Small tables with named rows and columns. After each table, cells are looked up by row and column.

Table vip
,falu,tes,tet,dulatod
zif,5.85,0.24,6.13,2.09
zogo,6.65,2.43,2.79,3.59
nev,8.75,9.16,2.26,5.90
kog,4.58,3.47,5.93,4.31

falu of zogo = 6.65
tes of zogo = 2.43
falu of zif = 5.85
dulatod of zogo = 3.59
dulatod of zif = 2.09
dulatod of nev = 5.90
falu of nev = 8.75
falu of kog = 4.58
tet of nev = 2.26
tet of kog = 5.93
dulatod of kog = 4.31

ger.csv
,bod,pemi,firumo
kap,118,114,112
guvag,110,116,114
bipi,166,131,96
tadut,253,105,53
pitelan,108,115,111
nep,50,120,126
suz,114,114,111
rut,81,47,157
did,117,115,114
keture,114,113,114

bod of rut: 81
pemi of guvag: 116
firumo of guvag: 114
bod of kap: 118
pemi of rut: 47
bod of suz: 114
bod of nep: 50
pemi of did: 115
firumo of kap: 112
pemi of nep: 120
bod of tadut: 253
firumo of did: 114
firumo of suz: 111
firumo of keture: 114
pemi of suz: 114
bod of did: 117
firumo of rut: 157
firumo of bipi: 96
bod of bipi: 166
pemi of bipi: 131

Table bodoni
,zeg,mizitu,gipi,noragor
dorir,-34.784,-28.338,-50.578,-13.154
remesu,-48.540,-22.377,-7.322,-19.104
biso,-49.815,40.448,23.236,-9.996
lenif,-59.338,-26.609,-6.747,-16.289
sonive,-14.085,-18.281,64.816,-3.635
nulu,4.640,-69.680,40.264,-13.154
nusu,-23.883,-42.708,-75.042,-14.431
kir,-18.489,-33.030,11.457,-7.990

What is the mizitu of nusu in bodoni? -42.708
What is the mizitu of dorir in bodoni? -28.338
What is the noragor of dorir in bodoni? -13.154
What is the gipi of lenif in bodoni? -6.747
What is the zeg of lenif in bodoni? -59.338
What is the gipi of biso in bodoni? 23.236
What is the zeg of nulu in bodoni? 4.640
What is the zeg of sonive in bodoni? -14.085

deg
cols = papifid, mulur
bib: [-8920, -7957]
piz: [-1850, 3119]
gizonug: [4042, 7379]

mulur of piz = 3119
mulur of bib = -7957
papifid of gizonug = 4042
papifid of piz = -1850
papifid of bib = -8920
mulur of gizonug = 7379
Row with the largest papifid: gizonug

Table zabul
         tun  forag  ripiz  dom  fuvoril  mal  vuk
gepuza   184    103    156   96      156  120   86
kobuv    144    128     60  140      162  173  166
kep       61    162    168  125      108  112   75
ruzinur  118    116    161  119       47  100   81
puvoli   161    142    183   89      113   89   63
nit      119    141    198  104       85   96   50
notipav   82     81     56  148      139  150  169
gere      76    120    201  113      126  109   48
mamumub  169    171    139  110      161  142  100
kisa     170     78     72  121      158  145  155

puvoli, vuk: 63
ruzinur, dom: 119
gere, fuvoril: 126
puvoli, ripiz: 183
ruzinur, vuk: 81
nit, vuk: 50
kisa, vuk: 155
Row with the largest ripiz: gere

gutiri:
fields: naba, risa, babuvuv, vuk, rik, pov, bez, giv, goz, rasop
vor: [-199, -238, -234, -293, -145, -266, -700, -386, -51, 217]
vunomom: [-52, -328, -558, -129, -212, -295, -635, -190, -189, -438]
sogov: [-156, 78, -361, -69, -248, 271, -61, -116, 627, -50]
lifi: [-224, -233, -566, -188, -334, -719, -374, -277, -657, -210]
govu: [-321, -339, -76, -251, -311, 29, -426, -83, -577, -52]
fera: [-165, 42, -118, -187, -54, -646, -373, -167, 587, -221]

lifi, babuvuv: -566
lifi, bez: -374
vor, pov: -266
vor, goz: -51
sogov, vuk: -69
vor, vuk: -293
sogov, babuvuv: -361
vor, naba: -199
fera, giv: -167
sogov, giv: -116
vor, rasop: 217
govu, naba: -321
vunomom, bez: -635
govu, risa: -339
govu, bez: -426
vunomom, rik: -212
govu, rasop: -52
sogov, rik: -248
vor, risa: -238
Row with the largest giv: govu

lamo =
|  | rurubi | lubinu |
|---|---|---|
| loteg | 77 | 52 |
| zufi | 58 | 38 |
| gegufad | 53 | 98 |
| dumi | 63 | 43 |
| ruveb | 11 | 10 |
| fizef | 58 | 41 |
| zes | 53 | 53 |
| nuguku | 51 | 49 |
| zod | 52 | 48 |
| lamosik | 59 | 53 |
| gola | 60 | 53 |
| pudutob | 26 | 46 |
| lim | 72 | 47 |
| belud | 62 | 52 |

pudutob, lubinu => 46
zes, rurubi => 53
zufi, rurubi => 58
zod, lubinu => 48
nuguku, lubinu => 49
ruveb, rurubi => 11
gola, rurubi => 60
lamosik, rurubi => 59
lamosik, lubinu => 53
nuguku, rurubi => 51
ruveb, lubinu => 10
pudutob, rurubi => 26
belud, lubinu => 52
fizef, lubinu => 41

zar:
         malo  kasar  viv  fadud  reli  guvov  kibame
boge       56     56   56     56    56     56      56
donadop    82     98   30     35    24     82      31
sebifev    75     90   39     41    31     76      33
tefu       46     67   66     48    64     37      28
vup        55     56   50     49    58     50      52

kibame of vup: 52
guvov of boge: 56
malo of vup: 55
malo of boge: 56
guvov of vup: 50
kibame of sebifev: 33
malo of sebifev: 75
reli of sebifev: 31
malo of tefu: 46
fadud of donadop: 35
guvov of sebifev: 76
kasar of tefu: 67
kibame of donadop: 31
kasar of boge: 56
fadud of vup: 49
kasar of donadop: 98
reli of boge: 56
kasar of vup: 56

dotul:
|  | leven | nog | gef | nuvi | bik | fizu |
|---|---|---|---|---|---|---|
| nus | -2.7 | -0.6 | -2.6 | 0.9 | 2.5 | 1.3 |
| bop | -8.6 | 1.4 | -1.1 | 3.2 | 0.9 | 4.2 |
| nogu | -8.7 | 5.0 | 5.5 | -0.9 | 5.3 | 0.2 |
| luvo | 2.7 | -4.3 | 3.8 | -6.7 | 2.6 | -6.5 |

nus, leven: -2.7
nogu, fizu: 0.2
nogu, bik: 5.3
nogu, leven: -8.7
bop, nuvi: 3.2
luvo, gef: 3.8
nus, nog: -0.6
bop, nog: 1.4
bop, gef: -1.1
nogu, gef: 5.5
luvo, fizu: -6.5
bop, fizu: 4.2
bop, bik: 0.9
nus, gef: -2.6
luvo, nuvi: -6.7
nus, nuvi: 0.9
bop, leven: -8.6
luvo, nog: -4.3
nogu, nog: 5.0
Row with the largest gef: nogu

tupanuf:
       nipak  sivo  sav
tuvuf     53    32  198
diru     188   201  135
mono     201    54  163

diru, sivo => 201
mono, sav => 163
diru, sav => 135
tuvuf, sivo => 32
diru, nipak => 188
tuvuf, sav => 198
mono, sivo => 54
tuvuf, nipak => 53
mono, nipak => 201

suve
|  | rap | pekom | lidodut | turereb | vadolo | mirag |
|---|---|---|---|---|---|---|
| dekuz | 32.4 | 2.1 | 6.8 | -7.6 | 99.6 | 46.1 |
| zub | 37.4 | 2.1 | 12.5 | -7.6 | 59.4 | 67.9 |
| dakop | 36.8 | -64.4 | 17.3 | 31.8 | 15.3 | 67.9 |
| rakegus | 12.3 | -7.4 | 17.3 | -9.3 | 41.2 | 71.3 |

What is the vadolo of rakegus in suve?
41.2
What is the pekom of rakegus in suve?
-7.4
What is the lidodut of zub in suve?
12.5
What is the rap of dakop in suve?
36.8
What is the vadolo of dekuz in suve?
99.6
What is the mirag of rakegus in suve?
71.3
What is the lidodut of dakop in suve?
17.3
What is the turereb of dekuz in suve?
-7.6
What is the turereb of dakop in suve?
31.8
What is the rap of zub in suve?
37.4
What is the vadolo of dakop in suve?
15.3
What is the turereb of zub in suve?
-7.6

Table biloro
	lugav	goka	kub	kipagis	vev	dibolip	zasoluk	gobuz	rer
teko	3.8	6.5	6.6	3.7	6.3	6.5	4.7	6.8	6.9
zir	2.2	3.1	1.5	2.6	3.1	3.7	5.2	6.7	5.4
kela	1.8	6.4	2.6	5.7	6.1	4.1	7.0	0.8	4.5
tep	3.2	5.3	3.0	5.9	6.7	6.5	8.4	1.5	4.8
beka	2.3	6.0	1.5	3.0	7.4	0.4	6.1	4.2	2.1
lovefip	6.2	6.0	6.2	4.6	2.6	5.2	8.5	4.5	7.1

kub of lovefip = 6.2
lugav of lovefip = 6.2
lugav of beka = 2.3
dibolip of tep = 6.5
gobuz of beka = 4.2
vev of kela = 6.1
gobuz of tep = 1.5
zasoluk of lovefip = 8.5
kub of zir = 1.5
goka of tep = 5.3
vev of tep = 6.7
goka of kela = 6.4
kub of tep = 3.0
dibolip of beka = 0.4
gobuz of zir = 6.7
dibolip of teko = 6.5
kub of kela = 2.6
rer of zir = 5.4

nul
|  | selobig | mun | sigi | nufa | bav | dekot | ger | fimisu | puf |
|---|---|---|---|---|---|---|---|---|---|
| sozo | 139 | 114 | 118 | 117 | 87 | 98 | 82 | 130 | 117 |
| divutik | 110 | 94 | 93 | 65 | 75 | 71 | 104 | 86 | 120 |
| tiv | 127 | 90 | 101 | 138 | 52 | 64 | 118 | 120 | 142 |
| nabidid | 98 | 36 | 136 | 64 | 75 | 20 | 61 | 104 | 47 |
| padub | 127 | 70 | 126 | 65 | 94 | 55 | 70 | 145 | 100 |
| pefufep | 134 | 45 | 159 | 83 | 62 | 131 | 136 | 201 | 104 |

What is the selobig of tiv in nul? 127
What is the dekot of padub in nul? 55
What is the ger of divutik in nul? 104
What is the puf of divutik in nul? 120
What is the selobig of divutik in nul? 110
What is the dekot of pefufep in nul? 131
What is the mun of pefufep in nul? 45
What is the dekot of nabidid in nul? 20
What is the sigi of divutik in nul? 93
What is the sigi of nabidid in nul? 136
What is the ger of sozo in nul? 82
What is the sigi of sozo in nul? 118
Which row has the largest dekot? pefufep

